[[132 124 126 107]
 [125 131 113 152]
 [100 109 141 133]
 [131 126 124 147]]
=>
[[131 126 124 147]
 [132 124 126 107]
 [125 131 113 152]
 [100 109 141 133]]

[[126 133 134 125 132 126 123 124 125 123 132 126]
 [122 119 156 131 127 136 123 152 134 121 115 138]
 [130 127 129 126 128 129 128 128 128 128 130 130]
 [136 125 132 122 126 132 127 130 130 126 135 136]
 [146 151 118 143 127 123 116 128 125 121 138 104]
 [127 128 126 123 126 131 128 128 131 129 130 135]]
=>
[[127 128 126 123 126 131 128 128 131 129 130 135]
 [126 133 134 125 132 126 123 124 125 123 132 126]
 [122 119 156 131 127 136 123 152 134 121 115 138]
 [130 127 129 126 128 129 128 128 128 128 130 130]
 [136 125 132 122 126 132 127 130 130 126 135 136]
 [146 151 118 143 127 123 116 128 125 121 138 104]]

[[131 126 135 125 129 152 116 132 124 131 120 134 119 128 141]
 [130 117 139 140 126 142 145 124 130 133 122 125 139 136 133]
 [116 114 120 110 142 130 129 149 127 129 131 123 128 125 129]]
=>
[[116 114 120 110 142 130 129 149 127 129 131 123 128 125 129]
 [131 126 135 125 129 152 116 132 124 131 120 134 119 128 141]
 [130 117 139 140 126 142 145 124 130 133 122 125 139 136 133]]

[[145 121 111 121 119 133 131 105 153 122 149 114 109 132 123]
 [132 107 112 127 133 122 152 142 149 138 136 149 140 133 135]
 [143 102 137 136 133 130  99 114 126 132 123 138 115 127 142]]
=>
[[143 102 137 136 133 130  99 114 126 132 123 138 115 127 142]
 [145 121 111 121 119 133 131 105 153 122 149 114 109 132 123]
 [132 107 112 127 133 122 152 142 149 138 136 149 140 133 135]]

[[132 134 132 131 135 133 133]
 [114 146 121 107 140 125 129]
 [131 126 134 118 134 116 119]
 [109 143 115 107 133 125 128]
 [118 142 124 113 136 127 130]]
=>
[[118 142 124 113 136 127 130]
 [132 134 132 131 135 133 133]
 [114 146 121 107 140 125 129]
 [131 126 134 118 134 116 119]
 [109 143 115 107 133 125 128]]

[[139 136]
 [144 121]
 [123 145]
 [134 137]
 [125 118]
 [131 118]
 [131 123]
 [133 134]
 [123 103]
 [136 105]
 [139 112]]
=>
[[139 112]
 [139 136]
 [144 121]
 [123 145]
 [134 137]
 [125 118]
 [131 118]
 [131 123]
 [133 134]
 [123 103]
 [136 105]]

[[115 141 145]
 [127 114 128]
 [145 125 112]
 [126 138 129]
 [145 139 115]
 [137 123 119]
 [126 101 122]
 [129 151 135]
 [117 144 141]
 [116 146 147]]
=>
[[116 146 147]
 [115 141 145]
 [127 114 128]
 [145 125 112]
 [126 138 129]
 [145 139 115]
 [137 123 119]
 [126 101 122]
 [129 151 135]
 [117 144 141]]

[[131 125 132 130 132 128 117 130 126 124 122 135]
 [136 134 134 136 138 127 104 124 123 125 115 139]
 [135 123 135 132 137 128 106 131 123 120 115 142]
 [127 117 129 124 127 129 129 136 128 124 128 131]
 [131 113 133 126 132 129 117 139 126 120 121 139]]
=>
[[131 113 133 126 132 129 117 139 126 120 121 139]
 [131 125 132 130 132 128 117 130 126 124 122 135]
 [136 134 134 136 138 127 104 124 123 125 115 139]
 [135 123 135 132 137 128 106 131 123 120 115 142]
 [127 117 129 124 127 129 129 136 128 124 128 131]]

[[118 103 135 117 139 132 123 128]
 [119 104 132 140 124 121 118 120]
 [103 105 136 124 128 122 122 119]
 [117 115 132 120 125 127 138 132]
 [105 103 126 129 118 117 125 118]
 [118 112 122 124 143 128 125 145]
 [128 104 144 113 125 127 123 133]]
=>
[[128 104 144 113 125 127 123 133]
 [118 103 135 117 139 132 123 128]
 [119 104 132 140 124 121 118 120]
 [103 105 136 124 128 122 122 119]
 [117 115 132 120 125 127 138 132]
 [105 103 126 129 118 117 125 118]
 [118 112 122 124 143 128 125 145]]
